The rows of T fall into 3 groups, which share some directions, and each row is roughly a mix of its group's hidden directions.
T:
[[  4  -6  34  33 -36  38 -35  13 -16  52]
 [ -1 -49  26  36  25 -31  -5 -44 -36  13]
 [ -7  26  21  -5 -50 -30  43 -40  17  32]
 [-30   4  11  -7 -53  15  19 -48   4  51]
 [-14  31 -48  16 -50 -21  12 -30  34 -23]
 [ 12 -17  17 -66  14  20  26 -15 -37  37]
 [-22   4  33 -54 -60  22 -10  16  17 -12]
 [ 21  17  46  -8 -32 -28 -15  31   2  59]
 [  8  15  34 -35 -47  34 -16  35  44   0]
 [-25  28 -18  53   1   0 -56 -31  24 -14]
 [ 17  12 -56 -28  24 -49 -10  24  19 -33]
 [-11  11 -20   6  65  -9 -49  25 -26 -26]
 [  4 -23  43 -60  16  16  -3   8 -52 -10]
 [ 83  26 -15  -7  24  12  -8 -19  -6 -20]
 [-20  -2  11  -2 -54  13  -9 -62  -6  42]
 [ -6 -10  18 -51 -34 -19 -21 -42 -19 -47]
 [-18  11 -39  13  21 -11 -76 -13 -10 -24]
 [-19  12 -28   1 -19 -42  72  13   9 -23]
 [-23 -35  41  23 -33  53  18 -33  -9   2]
 [ 16  32 -36 -12 -31 -28  57  23  29  18]
 [-50   2 -38  39 -18 -35   1 -16 -30 -35]
 [-32   2 -22 -19  25  22  75  21   7  16]
 [-23 -59  45  28 -12   2   3   0 -45 -20]
 [ 35  -7  -6   2  38  -7  -1  66   2 -48]
 [-37 -53  12  27 -37 -17  19  -4 -30 -38]
 [ 43 -17  29  15  -4 -66 -40   6  13   4]
 [-34   6 -23  26 -29 -50  45   8  37 -14]
 [ 17  44  -6   0  47  -4  54 -40  -6  21]
 [ -1  18 -23 -28 -14   9 -47  45 -14  56]
 [-23   2   8  30 -22  32 -56   4  43  37]
 [ 18 -30  30 -43  18  -1  66 -13 -23  -6]
 [-25  33   7   5  16  43  56  45   0  15]
 [ 53  42  -5 -27 -12  37  -3  35  35  -8]
 [-22 -18 -21  13 -80   0  13  -1   3  39]
 [-27 -18 -23  22  -6 -24  -5 -70 -41  -6]
 [-25   4 -49  57  11 -15 -45 -13  20 -11]
 [ 24   9 -42  20  63 -11  30  -4 -39  -2]
 [-30 -46  -2  -7 -52  -7 -34  21  14 -41]
 [ 33   6 -20 -43  -7  35 -27 -16  61   5]
 [ 14  38 -58   7  14 -54  32 -15  -3  -2]
 [-64  26  14  38  15  -2  27  -2 -44  -8]
 [  3  18 -37  12 -44  10  69  -6  22  14]
 [-15   2  37 -61 -46  17 -25  18  18 -20]
 [-18 -31  51  31 -47  31 -11  -9 -21  25]
 [ 20 -34   5  -6 -13 -31  80  -6  -5 -15]
 [ 15  36   6 -36 -43  55  -2  31  27   6]
 [-29  14 -50  23 -57  -8  14 -37  16 -11]
 [ 33  -8  13  54 -29  25  24 -30   2  47]
 [  0 -26   6   3 -77  33 -13  17  29  18]
 [  8   3 -27   9  37  16  21  67  11 -43]
 [ 16  12   7 -35 -10 -19 -46  33 -59 -24]
 [-31  13 -12  63   5  -8  28   3 -56  10]
 [-18 -19 -24 -10  37  23  76   7  -1 -18]
 [ 21  16 -10  -9 -49  41 -16 -60 -22   2]
 [ -1  43  -2 -20 -23  32 -49  47  -3  30]
 [-19   7  33 -50 -38  19 -37  28  35 -14]
 [ 21   1 -28  31  33  -1  62  -8 -43  19]
 [ -3  10 -11 -32  20  18  51  65   8  22]
 [ 14  13 -19   5 -23  25 -11  82   4 -24]
 [-17 -41  28 -26 -47 -22 -17  45  17 -24]
 [ -3 -36 -47  15  10  67  20 -16   5 -18]
 [-44  -8  44 -49 -12  -5 -10 -15  33 -38]
 [ 17   0 -17 -41  48  32  11  48 -30 -21]
 [-16   9  37  24  15  67   9 -37 -15  26]
 [-12  16 -36  -1 -68  22  15 -13  47   8]
 [-10  19 -31  -6  14 -52  -4  24  48 -46]
 [-57  17 -46 -19  40 -12 -20  28  -3 -18]
 [ -7 -32 -37  20  26 -44 -35 -43  -5  27]
 [  4  -4 -26  13  77   7 -29  -5 -41  11]
 [  3   9   5  27 -56  40  42  -5   7  44]
 [-23  43 -37   2  11  13 -66  28  -9  13]
 [-32  29 -16  -5  39  14 -25 -29 -44 -46]
 [ -8  53 -63 -12 -10  47  -5  -2  -5   2]
 [ -3  14   5 -11 -17  47 -75  -4  26  13]
 [-51   5 -47  20  -3 -29 -28  10 -15 -47]
 [  1  35  17  25 -14 -47 -18  31 -32  51]
 [  2  18  52  11  34 -38  40 -17  23 -35]
 [-36  25 -15 -18 -41  40 -20 -19 -15  51]
 [-24  13 -18  -1 -69  22 -29   1  -7  46]
 [ 12   1  10  19  31 -26  31  65  43   5]
 [ -9 -26  24  45 -30 -45  46   0  31  11]
 [ -4  -5  -2  42 -37 -49  37  -8  49  -7]
 [-11  15 -14   3 -71  38   3  -8  41  25]
 [-24  24   1  38  22  31 -17 -65 -27  12]
 [ 27 -27  22  -7 -35  -7 -40  63   3  24]
 [-33 -17 -37  45  28   1  38 -31  22 -30]
 [-48  31 -30   5  23   7  52  40   9 -15]
 [-17  10 -25  38  23   6 -53 -43  -6 -40]
 [-26  53  30 -21  -1  15  49  37  -5 -26]
 [ -5  43  13  -4 -25 -29  -9  72  15  22]
 [ 17  16   4  35 -10 -42 -70  16  24   6]
 [-55 -41  17   2  38 -17  12   9 -46  18]
 [-16  39  29  -9 -16 -48  12  39  21  44]
 [ 34  15  -6 -56   5 -33 -22  38  42   4]
 [-19 -15   9 -17 -32 -80  -6  19  -3 -25]
 [-27 -16 -24 -25  35  31  65 -20 -19   0]
 [-38  25 -48  10  33  46  20  32  12 -11]
 [  7   3  25 -44 -17  58 -47 -11 -25   8]
 [ 28  43 -15  30  -2 -15  41 -23 -15  55]
 [ 28 -43 -18  16  22 -64 -36  -8   1  16]
 [-37  -2  16 -46 -66 -11  13 -13   3 -30]
 [-40  -6 -26  40  -7 -11  51 -29 -31 -30]
 [  4  16 -12  11   8  42 -55 -13 -25 -57]
 [ 36 -57 -10  42   3 -21  -2  -6 -50  -6]
 [ -3  21 -14 -59  21   9  37  43 -30 -26]
 [ -6   0  42 -24  10  15  75 -29  13  10]
 [ 44   2  49 -48 -24  26 -31  10  16 -16]
 [-35   4 -37  26 -58  40  14 -21  21  -7]
 [-57  11 -27  47 -28 -37  20 -19   6 -12]]

Here is one row of each group, with its name. Which group are the others in?
[-21 -10 -36 -28  57 -31  -7 -17 -40  24]
W
[  3 -19  54  23   5  54   2 -35 -24  29]
C
[  5 -22  13  -9  72  13 -17  14 -51  15]
Y

[32 21  0  9 27  0 -3 62 57  2]
Y
[ 38 -21  49   5 -20  46   2 -18 -28  38]
Y
[-41  31 -48   7 -20 -40  38  -6   6 -30]
C
[-46 -21  44  28 -45  42   8  -3 -13   7]
C
[ 29  14 -38  48  24 -46   0 -11  38 -18]
Y
[ 26 -29  -2  12  49 -38   1  -3 -16 -60]
W
[ -4 -33  37  52 -28   9  17 -17   1  52]
Y
[ 28   7 -49  -6  56  28 -16 -37  10 -20]
C
[ 12 -35  46  31  26  -3   9 -33 -55   7]
C
